In the rows, 128 means zero.
runs of hidden systems:
path 1, Q829 (9 x 20):
[[112 126 129 125 114 128 110 126 170 152 116 136  99 151 144 206 101 114
  169 137]
 [169 105  87 152  83 114 119 135 125 122 128 134 164 133 169 132 123  89
  106 157]
 [130 110 161 129 154  89 161 135 139 182 105 136 164 131 165 112 147 156
  125 137]
 [102 143 125  76 135 104 121 136 156 137 167 145 129 119 148  98 103 116
  145 170]
 [138 145 119 134 129 128  96 137 181 125  82 159 138 119 150 111  85 139
  144 111]
 [115 123 125 127 150 137  94 148 125 118 115 162 178  71 127 113 153 100
  141 138]
 [133 145 145 132 156 151 132 137 122 106 121 138 158 108 104  61 107 159
  113 115]
 [100 142 166 123 175 164 110 126 136 105 129 153 118 100  70 135 130 137
  156 120]
 [145 131 117 150 122 176 113 114 104  74 138 143 112 118  66 116 105 121
  112 109]]
path 2, Q336 (9 x 20):
[[134  88 138 135 150 186  70 164 148 153  53 132 136 104 103 190 150  88
  130  98]
 [ 77 154 111 126 133 152 122 145 104  89 161 175 219  75 124  96  88 110
  158 158]
 [183 126 211 161 172 145  74 140 156 131 120 124 107  82 107 117 142 183
  149 168]
 [125 157 119  90 143 130 122  81 165  63 173 194  85 139  71 100  89  85
  143 148]
 [149 130 129 193 105 133  96  85  84  88 128 121  73 106  83 130 127 195
  134  61]
 [129 112 126 117 132 206 160 126  89  96 155 112 109 165  43 162 131  68
   87 127]
 [121 151 138 176  89 146 174 128  63 118 193  74 143 150 132 125  74 196
  122 144]
 [196  98 170 137 113 134 182 126 145 160 146  88  90 207 132 178 128 117
   93 192]
 [126 119  90 129  81  47 209  81 110 150 168 149 132 194 176 114  96 138
  111 125]]
path 3, Q308 (9 x 20):
[[160 180 121 164 122 120 142 105 167  72  87 132 136 134 152 146 165 116
  135 131]
 [154 122 118 126 119  85  84 130 119 125 134  99 104  88 159 103 194 134
  123 139]
 [150 139 117 117 152 133  96 127 172 108  64 142  95 121 113  98 154 114
  110  77]
 [ 99 159 111 126 126 159  67 154 107  93 127  93 119  68 117 123 151 134
  146 104]
 [167 141 124 119 138 189 112 149 138  84 115 102 120 128  92 120 150  78
   89 143]
 [143 171 131 162 130 146 123  98 101  44 154 125 112  96  89 118 166 131
  135 132]
 [169 118 116 107 114 129 109 106 108  97 171 104  54 136  89  89 146 114
   85 132]
 [122 150  86 141 106 137 133  83 103  71 133 130  71 145  79 124 125 125
  115  60]
 [105 133  74 106  88 139 138 130  65 109 168  57  88 145 115 125 146 113
   90  94]]
path 4, Q750 (9 x 20):
[[126  97 157 127 115 125 100 132 133 169 161 124  96 135 123 179  87 147
  163 166]
 [153 104  96 120  98 141 157 142 120 135 145 132 162 160 140 112  87  84
   86 155]
 [144 100 178 154 141  99 156 125 106 168 154 139 155 122 142 126 128 176
  138 163]
 [139 117 134  81 146 128 120 147 170 154 140 154 123 141 125  76  71 117
  114 150]
 [157 114 134 176 106 103 132 111 144 148 116 165 151 144 157 134  70 163
  143 134]
 [134  73 122 108 129 116  84 163 135 180 131 153 153 102 145 112 107 106
  124 155]
 [150 108 125 165 125 136 136 135 113 133 112 167 186 118 125  82  78 153
  110 108]
 [136  88 160 138 146 138  72 139 130 155 138 167 137  83 103 121  94 146
  155 151]
 [166  92 103 150 112 152 107 119 124 105 125 183 151 123  93 101  74 103
  102 122]]
path 5, Q829 (9 x 20):
[[116 141 143 134 158 162  87 138 126 103 105 122 119  84  93 133 167 131
  140 105]
 [126 153 115 141 131 161 137 115  93  69 137 118 121 115  79  97 149 128
  103  95]
 [121 130 160 149 145 159 126 117  94 118 127  97  85 124  75 154 155 163
  126  88]
 [123 130 112 127 108 160 144 110  89  96 158  92  85 157  81 163 147 104
  106 116]
 [150 112 130 171  93 129 155 103  93 135 129  82  84 172 121 183 139 155
  114 101]
 [133 100 115 117  95 109 160 119 100 156 159  84  92 173 145 190 166  96
  110 147]
 [144 124 103 133  73  74 170 112 128 164 136  89 104 188 194 155 122 142
  119 135]
 [120 114 106  96 100  64 129 141 160 190 123  96 118 154 214 169 151 107
  142 160]
 [130 152  80 100  92  55 135 146 169 158 117 115 157 141 241  98 123 114
  128 154]]
path 6, Q507 (9 x 20):
[[100 148  92  71 144 147  87 145 159  98 116 142 126 105 116 104 142  63
  127 123]
 [160 162 137 198 117 138 119  95 109  60 121 137 138  95 114 123 140 164
  141 124]
 [117  97 110  94 136 142  68 137 114 122 137 125  93  88  92 139 177  76
  125 120]
 [136 156  99 166 116 141 165  88  88  54 136 143 137 136  93 107 134 119
  107  95]
 [101 115 149 115 140 152  93 118  98 130 159  99  57 112  74 172 162 132
  143 114]
 [122 159  83 121  97 156 174 115 108  71 154 105 124 170 112 141 133  73
  102 125]
 [130 139 169 147 135 130 155 105  94 124 154  70  75 140 106 176 185 165
  133 132]
 [104 160  96  64 122 124 168 128 147 120 136  85  92 176 140 140 167  76
  103 128]
 [135 193 157 155 129 112 175 108 139 108 114  69 100 157 156 149 167 184
  140 120]]
path 7, Q701 (9 x 20):
[[168 110 147 116 128 146 115 170 110 137 176  94 156 103 139  83 129 119
   93 203]
 [146 175 175 154 153 104 190  96 168 109 103 132 136 155 148 155 172 150
  143 149]
 [131 103 115  97 122  82  88  93 161 127 164 191  81 120 117 112  99 102
  152 148]
 [129 131  97 146 120 137 126 138 158 145  48 139 150 147 147 122  90 138
  115  55]
 [ 70 114 115 110 141 132  89 150  76 137 148 120 149  58 119 118 161 130
  150 113]
 [164 150 166 141 145 183 147 166 134 118 126  94 166 128 121  94  99 154
  100 165]
 [119 158 161 152 144 120 144  85 133  86 144 152 116 118 109 180 174 124
  173 153]
 [181  93 114 132 113 130 110 105 146 118 139 174  94 149  95 105  77 110
  101 131]
 [ 90 124 102 143 125 130 148 112 109 136  82 130 125 146 116 163 140 133
  130  44]]
path 8, Q750 (9 x 20):
[[135 175 138 129 146 174 110 152  88  63 158  74 139  73  99  79 176 135
  110 151]
 [147 177 169 144 173 152 151  85 172  58 111 160 104 135  77 152 174 107
  148 140]
 [126 130  89 106 101  76 108  66 132  97 150 138  33 143 122 149 174  95
  139 105]
 [106 109 105 119 113 131 166 123 103 164  93  77  91 183 122 181 169 117
   99  56]
 [ 38 169 120  96 119 145 166 151  77 134 174  56 135 134 141 151 138 144
  144 120]
 [150 202 158 120 137 172 164 163 149  92 140  41 126 151 149 124 150 140
  111 181]
 [127 196 148 110 149  85 173 102 190  98 129 140 132 146 172 145 180 107
  163 187]
 [150 151 102  95 122  48 128 109 183 142  93 104  78 149 194  94 181 133
  114 107]
 [ 71 156 104 109 138  97 139 144 167 173  44 110 147 141 184 147 145 146
  150  57]]
path 9, Q701 (9 x 20):
[[170 135 157 151 150 179 133 196 117 138  94  65 187 108 143  72 129 168
   79 137]
 [ 93 183 182 127 178 121 162  98 121  79 167 136 141  98 107 148 195 132
  175 176]
 [200 126 144 145 117 139 110 101 182  99 142 172  84 158  97 107  48 131
  122 166]
 [104 127  92 152 122 120 127  85 132 107  59 171 109 139 106 181 153 105
  143  36]
 [112  75  88 109 106 146  88 150  60 148 167 118 121  99  95  73  91 133
   94  90]
 [106 164 153 139 142 189 177 167 102 128 108  43 154 151 123 164 152 153
  108 110]
 [133 128 139 125 108 121 130 111  95 100 224 114 109 121 119 157 149 104
  146 214]
 [207 122 133 148 106 113 167 101 173 129  97 123  93 202 145 143 122 119
   89 137]
 [ 78 108  80  92 109  51 131  88 122 151 137 156  93 139 148 144 163 100
  143  84]]
path 10, Q393 (9 x 20):
[[124 127 161 140 150 113 148  95 112 127 148 140 102 129  97 125 146 163
  142 115]
 [126 115 107 117 112 141 107 118 138 120 134 148  97 145  98 137  82 111
  126 110]
 [125 115 120 162 113 140 121 141 111 141  97 120 153 122 140 161 127 134
  131 106]
 [125 115 127 112 116 135 141 144 101 141 163  94 139 131 134 134 138 113
  115 160]
 [132 147 152 135 143 131 177 122 141 131 126 125 145 159 130 119 109 149
  118 134]
 [134 130 128 123 112  92 125 108 152 136 137 135  93 144 145 149 124 133
  143 135]
 [142 111 108 117 123 117 124 138 150 146  92 130 126 143 139 114 126 109
  104 104]
 [ 99 129 129 107 137 116 117 144 124 150 123 101 125 115 149 129 158 145
  134 111]
 [116 153 123  94 139 136 124 150 150 118 136 119 139 121 137  95 115 118
  128 146]]
path 11, Q410 (9 x 20):
[[117 149  97 185  82 119 171  96  45  94 163 106 140 130 127 102 105 192
  116  79]
 [161  98 186 129 146 190 154 138 132 152 135  88  83 182  70 195 132 120
  101 153]
 [115 144  72 137  82  80 183  82 108 124 114 109  91 189 150 120 122 150
  104  41]
 [164  84 193 136 128 106 130 139 128 204 150  65  71 155 151 179 143 177
  128 171]
 [ 88 154  81  74 114  81 168 129 181 164  81 104 106 192 192 149 139  98
  123  85]
 [147 150 159 138 114  58 109 137 160 165 150  89 117 109 220 126 137 196
  173 194]
 [120 161 124  57 158 104 111 145 239 140  77 148 123 139 176 140 161  59
  153 165]
 [126 166 113 129 130  51  69 122 159 102 131 165 160  45 201  50 147 156
  180 156]
 [121 123 155  81 190 162  43 171 187 119 108 177 159  51 109 114 164  59
  156 190]]
path 12, Q336 (9 x 20):
[[130 147 173 126 149 124 134 148 105 138 164  82 134 103 137  69 128 198
  122 150]
 [143 155 143  91 135 132 129 118 198 122 130 117  65 174 125 150 120 108
  135 156]
 [131 135  65 157  70  84 117  92 108  99 139 135 109 129 154 127 121 129
  134  98]
 [144 106 132 140 140 148 150 136  98 133  95 100 131 134 112 140 198 109
   87 101]
 [ 72 147 117  86 128 132 155 151 102 142 167  99 152 134 141 112 114 130
  129 138]
 [157 140 147 141 117 130 110 155 165 155 101  85 123 137 176 147 121 157
  135 150]
 [133 132  97 110 118  87 135 111 153 116 133 160 138 133 157 131 149  74
  136 159]
 [133 123 115 134 135  89 112 123 119 139 102 124 128 100 148  85 167 157
  118  87]
 [ 89 138 125  81 157 150 119 149 151 135 101 125 121 123 112 139 157  92
  131 107]]
path 13, Q308 (9 x 20):
[[155 135 134 146 132 130 101 101 145 106 118 141  68 133  90 103  99 165
  125  87]
 [ 87 110  89 104 106 143  87 130  95 120 156 115  93 113 101 153 127  96
  135 102]
 [142 131 103 143 115 175 162 139 100 102 118 108 152 158 106 119 110 106
   78 103]
 [103 162 144 130 129 126 177 104  96 100 170  96 117 142 117 150 167 136
  134 140]
 [161 145 105 114  98  94 156 107 147 113 154 112  96 173 153  97 115 119
  100 144]
 [123 132 102 154  94  86 131  92 122 129 107 118  89 145 148 165 151 148
  139  79]
 [103 124  76  94 109  98 128 148 123 151 106 102 132 132 167 107 159 102
  103  90]
 [118 174 130 141 137 146 147 147 149 121  62  86 150 139 160 141 155 144
  124  93]
 [125 167 126 108 134 113 109 151 155 115 120  94 140 102 178 138 185 103
  147 168]]
path 14, Q393 (9 x 20):
[[ 77 135 145  81 154 132 104 119 129 127 185 154  91 108  79  98  78 153
  160 132]
 [124 128 127 160 133 159  98 135 166 115  87 188 174 109 121 157  68 116
  166 126]
 [143  69 123 159 113 103 106 127  83 147 153 159 168  89 141 152 155 107
  141 163]
 [136  79 163 122 162 153 164 134  94 154 152 152 155 135  74 105 114 125
   95 138]
 [ 86 112 155 139 131 122 149 105 110 153 158 157 120 143 101 170  81 162
  167 116]
 [141  80 114 136  95 137 123 147 137 168 132 149 140 162 136 169  56 103
  125 153]
 [116  83 141 140 127 111 171 142 111 198 113 127 174 152 160 164 136 135
  124 133]
 [111 100 144  76 133  99 157 143 129 196 169 115 122 162 146 116 102 137
  119 157]
 [104 136 153  98 154 106 155 140 189 187  95 146 143 164 161 128  84 149
  145 124]]
path 15, Q507 (9 x 20):
[[119 144 107 128 138 144  97 174 157 122  90 148 207  84 162 110 115  99
  142 148]
 [162 120 155 159 154 120  87 134 129 109 125 171 175  56 124  71 136 153
  140 158]
 [153  83 112 123 147 135  67 119 145 113 108 212 133  81  87  91 118  85
  125 114]
 [146  92  91 184  99 126  89  89  83  88 139 199 129  95  85 113  90 133
  133  86]
 [111  59 106 142 109 177  85 129  55 135 161 147 114 101  52 150  97 109
  115  92]
 [105  98 120 145 110 172 175 102  50 101 203 149 142 155  50 153  85 102
  112 131]
 [139  83 170 119 121 159 171 103  80 147 213 109  68 184  57 180 112 124
  110 166]
 [133 104 124 107  94 120 220  96 119 153 175 103  78 238 117 193 111  89
   99 156]
 [125 124 151 119 102  87 215 116 119 200 151  50  76 231 169 183 126 175
  114 130]]
path 16, Q410 (9 x 20):
[[ 91 146  97 166 106 115 113 116  72  93 148 135 159  81 134 117 133 157
  157 101]
 [153 122 154 127 145 196 120 160 124 110 138 100 135 127  87 151 136  94
  102 168]
 [111 163  99 159 118 129 162  91 100  77 111 140 133 141 105 117 134 139
  122  62]
 [164  97 164 142 127 153 116 125  94 132 170  91  76 129  85 145 141 147
  110 149]
 [113 124  98 124 119 137 153 123 118 137  79 106 108 168 119 146 142 117
   97  49]
 [129 123 144 149 101 107 136 126  81 153 171  69  99 132 150 159 141 177
  140 143]
 [134 151 124 103 129 142 160 145 173 148  88  80 104 186 152 166 144 106
  111 123]
 [129 169 127 142 109  59 138  97 141 125 137 106  98 133 189 127 152 174
  156 132]
 [152 128 150  88 148 110  96 148 195 156 105 104  90 129 158 138 170 106
  126 167]]

runs to name:
path 17 (2 x 20):
[[119 169 127 139 103 145 112 146 114 107 169  89 134 113 148 121  76 171
  154 159]
 [195 135 152 150 121 132 127 114 160 104 127 117  98 148 129 154 151 108
  118 179]]
	Q336
path 18 (2 x 20):
[[136 146  94 156  87 104 109 103 169 106  94 141 113 146 175 214 144  86
  166 134]
 [184  92  90 134 101 109 128 145 100 145 113  92 134 132 160  81 165 118
   59 116]]
	Q393
path 19 (2 x 20):
[[ 92 172 135 131 136 116 154 108 110 107 146 116 119 128 126 115 129 170
  150 104]
 [127 151 136 103 132 170  98 158 159 120 122  93  99 129 121 146 127 115
  129 143]]
	Q507
path 20 (2 x 20):
[[ 94 154 177 100 188 136 145 124 137 127 126 127 117 115  95 106 164 152
  134 119]
 [135 163 124 111 117 149  97 142 161 102 151 116 104 126 128 110  74 130
  140 157]]
	Q308
path 21 (2 x 20):
[[165  85 124 143 106 101 142 130 111 167 131 123 131 152 153 115 118 140
  100 132]
 [104 113 149  94 155 128 160 133 137 171 120 110 109 160 122 151 145 127
  120 119]]
	Q393
path 22 (2 x 20):
[[180 150 153 169 115 101 152 113 123 105 154 112 145 126 160  94 131 173
  121 177]
 [126 130 158  86 178 126 139 112 187 137 101 158  87 151  92 136 150 101
  128 119]]
	Q410
path 23 (2 x 20):
[[111 154 128 103 144 157 163 115 121 100 149 124  96 156  72  90 105 134
  103  98]
 [122 160 121 164 102 139 109 114 143 106 109 118 109 133 134 177  98 154
  167 106]]
	Q393
path 24 (2 x 20):
[[156 110 176 164 127 107 141 106  96 122 200 155 151 105 122 137 126 149
  156 216]
 [186  85 150  86 151 121 146 120 171 149 139 168 100 166  99  79 107  91
   79 163]]
	Q750
path 25 (2 x 20):
[[119 133 148 153 147 152 141 124  87 110 131 112 140 106  99 144 174 139
  129 117]
 [123 131 136  96 130 159 126 148 116 132 170  98 115 133 109 107  97 127
  110 155]]
	Q336
path 26 (2 x 20):
[[ 83 135 139 163 124 148 136 120  88 131 125 115 138 121 112 166 113 170
  158  84]
 [ 98 134 122  85 124 165 119 162 113 129 174  92 134 126 113 126 107  99
  123 166]]
	Q507
path 27 (2 x 20):
[[121 118 162 134 156 137 144  96 125 125 141 171 100 142  66 108  83 167
  131  95]
 [123  99 139 155 118 163 124 108 109 136 135 152 100 156  73 176  71 141
  140  99]]
	Q336
path 28 (2 x 20):
[[118 132 143 177 140 162  99 156  78 115 119 128 191  64 112  87 108 189
  136  99]
 [136 131 193 103 181 183 113 144 166 116 150 139 115 120  73 156 127 102
  144 195]]
	Q336
path 29 (2 x 20):
[[131 189 105 143 104 127 183  97 149  80 109 108 117 183 148 156 135 115
  124 111]
 [153 101 131 146 103  86  83 124 109 154 140  89  83 105 162 156 185 150
  141 143]]
	Q829
path 30 (2 x 20):
[[ 67 118 126 131 141 139 149 146  82 148 136 151 201 105 122 114 101 147
  142 107]
 [126 121 182 107 155 162 165 162 146 171 143 106 144 164 118 143  92 139
  119 173]]
	Q308
